Here are some numbered points:
[-1.739 -0.346 -1.946 -0.833 -2.034  0.731 -1.963  1.031  1.831 -1.589 -1.650  0.229 -1.535 -0.067
 -1.857  2.494] 0
[ 0.189  0.601  0.467 -0.486  0.801  0.437 -0.259 -0.484  0.034 -0.139 -1.016  1.131  1.009  1.065
  0.437 -0.297] 1
[-0.316 -0.095 -0.100  0.080  0.722  0.124  0.443 -0.481  0.393  0.558  0.258  0.026  0.508  0.089
  0.434 -0.424] 2
[ 0.874 -0.290  2.714 -0.481  0.582  2.555  0.296 -2.182 -0.998  1.900  0.773  1.271  0.776 -1.111
 -0.243 -2.297] 3
[-0.268 -0.294 -0.514  0.294 -0.253 -0.655 -0.379  0.244  0.273 -0.919  0.629  0.056 -0.509 -0.099
  0.594  0.464] 4
[ 0.308 -0.057  0.052  0.530  0.049 -0.306 -0.013 -0.233 -0.063  0.020  0.020 -0.485 -0.240  0.143
  0.563 -0.279] 5
[-1.507 -0.367  2.351  0.592 -0.080  0.770  0.462 -1.939  0.645 -0.181 -2.777  0.571 -0.123 -2.156
  0.709 -0.144] 6
[-1.444 -1.480  1.714  0.794  1.412 -2.564  0.414  0.615  0.592  0.498 -0.090 -0.659 -0.339 -1.459
 -0.635 -0.543] 7
[-0.931 -0.669 -0.159  0.007  0.092 -1.251 -0.318  0.414  0.132 -0.541  0.071 -0.455 -0.037  0.164
 -0.440  1.270] 8
[-0.124  2.217 -1.672 -0.963  0.336 -3.236 -1.229 -0.669  1.534  0.663 -0.786 -0.897  0.468 -0.177
 -0.331 -0.875] 9
[-0.156 -0.593 -2.667  0.981 -0.257 -1.164  2.181  0.414  0.236 -1.359  0.267 -1.856 -0.407  0.712
 -0.276  1.789] 10
[-0.486  1.753 -1.644  0.072  0.553  0.009 -1.152  1.603 -0.845 -0.782 -0.531 -1.067 -0.797 -0.874
 -0.637  1.296] 11
[-0.791  0.210 -0.639 -0.469  0.392  0.351 -0.855  0.671 -0.142 -0.312  0.577 -0.685 -0.221 -0.265
  0.073  0.455] 12
[-0.188  0.301 -1.645 -0.198  0.857 -0.601  0.252 -1.506  1.133 -0.572  0.588 -0.536  0.636  1.078
  3.415  0.317] 13
[ 0.042 -0.065 -0.133 -0.139 -0.116  0.598  0.516 -0.225 -0.142  0.406  0.511 -0.090  0.391  0.414
  0.032  0.007] 14
[ 0.640  1.470  0.513 -1.312  1.426  0.750  0.475  1.095 -0.905  1.247  0.546 -0.688  0.780  0.500
 -1.445 -0.455] 15
Which point above is nearest to each new point by angle, seen from the average point of the numbered points? Its number follows each.
[-0.365  0.059  0.085  0.503 -0.771  0.937 -0.779 -0.047  0.948 -0.347 -0.292  0.975 -0.864 -0.312
 -0.141  0.154] ~ 0
[ 0.081 -0.360  0.237 -0.808 -0.757  0.459 -1.116 -0.146  0.983  0.045 -0.283  0.174 -1.334 -0.740
 -0.331  0.096] ~ 0
[-0.032  1.393  1.708  0.644  1.756  0.834 -0.382 -0.873 -0.251  1.807 -1.495 -1.171  1.702 -0.274
  0.041 -1.688] ~ 3
[ 0.246  2.081  1.136 -1.565  2.164 -0.205 -1.608  0.336 -0.959 -0.280  1.705 -1.867  0.599  0.846
 -0.102 -1.132] ~ 15
[ 0.020 -1.571  0.555 -0.490 -0.624 -0.123  0.770  0.035 -0.011  0.642  0.782  1.085 -0.035 -1.985
 -0.457 -0.790] ~ 3
[-0.500  0.196  1.423  0.533  0.318 -0.088 -0.341 -0.758 -0.357  0.544  0.293  0.755  0.736 -0.921
 -0.299 -0.632] ~ 3
[ 0.758  2.268 -0.392  0.700 -0.353  1.160  2.140 -2.363 -1.077  1.113 -0.893 -1.409  1.306 -1.503
  0.124 -1.358] ~ 3
[ 0.196  0.758  0.058 -0.634 -0.121 -0.106  0.425  0.349 -0.604  0.486  0.530  0.814 -0.816  0.503
 -0.849  0.136] ~ 15
[ 0.855  0.284 -0.506 -0.396  0.047  0.041 -0.234  1.057 -0.346  0.270  0.116 -0.246 -0.199  0.335
 -1.583  0.385] ~ 15
[ 1.591  0.769  1.948  0.505  1.196  1.932  0.375 -0.170 -2.044  1.562  0.365  0.871 -0.936 -0.542
 -1.120 -1.652] ~ 3
[-0.763  0.344 -1.382  0.484  0.134 -1.450  0.304  0.569  0.297 -0.382  0.031  0.089  0.016 -0.090
 -0.130  0.312] ~ 10
[ 0.195 -0.280 -2.332  0.244 -0.800  0.731  0.041  0.517  0.186 -0.012  0.246 -0.917 -0.146  0.321
 -0.732  0.947] ~ 10
[-1.049  1.844 -0.666  0.092  0.850  0.444 -0.400  1.002 -0.528 -1.439 -0.676  0.776  0.665  0.110
  0.614  0.472] ~ 11
[ 0.120 -1.712  1.309  0.988 -0.250  0.748  0.617 -0.286  0.147 -0.229 -0.731 -0.143  0.060 -1.225
  0.536 -0.430] ~ 6
[ 0.260 -1.106  0.153  0.171 -0.316 -0.020 -0.211 -0.382  0.650 -0.718  0.611 -0.017 -0.104  0.405
  0.325 -0.040] ~ 4
[-0.627 -0.361 -0.276  0.077  1.140 -0.463  0.429  0.143  0.423 -0.487 -0.673 -1.353  0.623  0.000
  0.375  0.827] ~ 10
[-0.037 -0.303  0.331 -1.310  0.574 -0.706  0.599 -0.564  0.485 -0.294 -1.200 -0.864  0.226  0.641
  0.179  0.867] ~ 1
[-0.720  0.044  0.998  0.123 -0.497  0.842 -1.054 -0.232  0.214  0.130 -1.545  0.347 -0.580 -1.018
 -0.866 -0.645] ~ 6
[-0.236  0.012 -0.506  0.537 -0.270 -1.225  0.737 -0.106  0.128 -0.319  0.191  0.033 -0.356  0.165
 -0.295  1.057] ~ 10
[-0.164  0.385 -0.677 -1.201 -1.120  0.624 -0.372 -2.764  2.086  0.055  0.260 -0.170 -0.324  0.285
 -3.407 -0.050] ~ 0
[ 0.267  0.921  0.309 -0.360 -0.548 -1.136 -1.072 -0.699  1.024  0.283 -0.684  0.442  0.895 -0.349
  0.307 -0.677] ~ 9
[ 0.392 -0.848  0.777  0.054 -0.991 -0.011  0.624 -0.312 -0.405 -0.382  0.031  0.140 -0.418 -0.249
  0.267 -0.133] ~ 5
[ 0.050 -0.750  0.512  0.688 -0.209 -0.942 -0.671  0.053 -0.194 -1.317  1.780  0.195 -0.324 -0.676
 -0.155 -0.289] ~ 4
[ 1.304 -0.280  0.669 -0.479  0.711  0.479 -1.205  1.919  0.074  1.229  0.445 -0.207  0.428  0.703
 -1.376  1.031] ~ 15
[ 1.466 -0.303 -0.601  0.448  0.831 -4.812 -0.608 -1.815  2.953  1.665 -1.786 -1.761  1.780 -0.317
 -1.495 -1.648] ~ 9
[-0.793  1.534  0.909 -0.249 -2.034 -3.034  2.602 -2.107 -1.317 -0.323  2.471 -1.304 -1.900 -1.766
 -3.062 -0.293] ~ 7
